In the rows, 128 means zero.
Where one turn sends some rows of the set: a few examples, then the rows asked:
J_15: [125 135 161  86 108 131 128 127 118 115 119 177 133 104 137  82 132  90
 106 171 108 105 149 127]
J_949: [119 140 158 112 129 122 117 129  94 124 114 174 116 105 147  69 122  88
 110 155 111  99 133 127]
J_535: [ 91 125 139 129 137 141 160 139 120 157 103 154  98 108 162 125  90 139
 109 100 145 114 139 117]
J_81: [111 138 115 107 115 149 158 157 109 130 161 145  95 115 132 164  96 122
 128 132 115 146 118 161]
J_753: [135 132 144  85 151 163 161 165 137 152 146 163 125 118 184 131 116 103
 145 137 145 100 139 143]
J_856: [107 103 115 122 126 125 118 170  90 103 131 159 110 115 177 130 146 128
 134 134 107 111 167 117]
J_168: [ 97 124 134 129 118 135 146 154 111  84 133 164 116 137 134 148 116 116
 142 124 108 156 123 162]
J_28: [133 153 122 111 145 168 138 152 106 157 132 150 151  99 155 158 124 100
 127 137 121 103 106 116]
J_468: [118 126 143  94 136 160 152 148 137 127 117 187 138 122 180 119 134  82
 155 139 141 109 142 158]
J_749: [128 116 129 111 131 182 135 112  99 103 112 142  68 106 144 120 118  93
 124 150 130 126 131 148]
J_137: [ 92 131 127 125 115 141 161 142 112 101 125 164 118 116 127 154 110 108
 143 128 111 163 129 165]
J_638: [125 131 159 108 145 172 131 155 122 123 150 159 130 146 155 150 131 120
 107 141 158  98 109 112]
J_355: [129 121 145  89 124 166 167 136 136 110 120 133 122  94 135 159 133 129
 121 155 107 139 162 107]
J_314: [112 130 122 111 117 141 145 170 107 113 171 145  97 133 137 161 104 132
 127 129 116 142 119 153]
J_289: [132 142 178  96 145 127 146 141 106 143 138 149 106  99 147  88 107 111
 103 161 122 101 145 108]
J_762: [101 120 109  88  74 154 126 128 145 135 106 183 128 119 146 127 119 121
 103 119 118 109 133 142]
J_356: [129 146 163  87 126 117 138 153 117 144 140 155 138  97 143 100 122 121
  97 160 101  98 146  96]
J_457: [153 118 126 125 117 126 125  95 141 102 100 130 105 112 154 122 113 118
 115 163 133 151 151 126]
J_408: [134 152 175  86 124 137 132 133 123 143 132 157 124 115 135  87 105 115
  88 151 113  94 119 112]
J_381: [117 144 123 130 141 161 131 135 100 132 105 173 155  98 154 143 137  77
 135 140 125 111 114 133]
J_821: [ 87 125 132 125 113 131 156 153 121 105 127 174 116 132 140 142 104 116
 146 115 118 152 130 173]
J_10: [164 118 118 114 124 106 109 135 139 117 135 124 108 133 180 111 105 140
 123 141 114 128 147 119]
J_358: [132 120 111 126 104 105 121 106 151 135  92 152 123 116 165 112  99 127
 111 131 131 137 147 132]
J_239: [142 125 106 118 109 109 127 115 149 153 114 135 112 114 167 119  88 139
 102 132 136 129 145 121]
J_404: [103 132 117 102 108 138 156 168 120 132 166 156 100 129 143 153  96 132
 129 122 119 137 122 164]
J_618: [148 112 120 126 124 101 106 126 138 101 113 140 117 132 182 108 117 130
 131 142 110 135 158 126]
J_223: [137 131 144  99 136 154 115 152 122 105 126 138 114 146 164 110 113 135
 134 107  76 108 112 129]
J_244: [106 122 156 123 134 161 126 145 120 100 124 183 141 142 156 142 148  98
 116 147 161 110 123 124]
J_322: [164 119 121 112 119 129 127 108 143 120 126 116  98 110 152 133 104 131
 109 164 131 146 147 115]
J_489: [104 128 159 114 118 115 131 134 102 126 117 184 124  98 140  87 130  98
  97 167 132 103 156 110]

J_457 turns into J_10
J_404 turns into J_137
J_223 turns into J_762
Now find these:
J_381 turns into J_638
J_949 turns into J_408

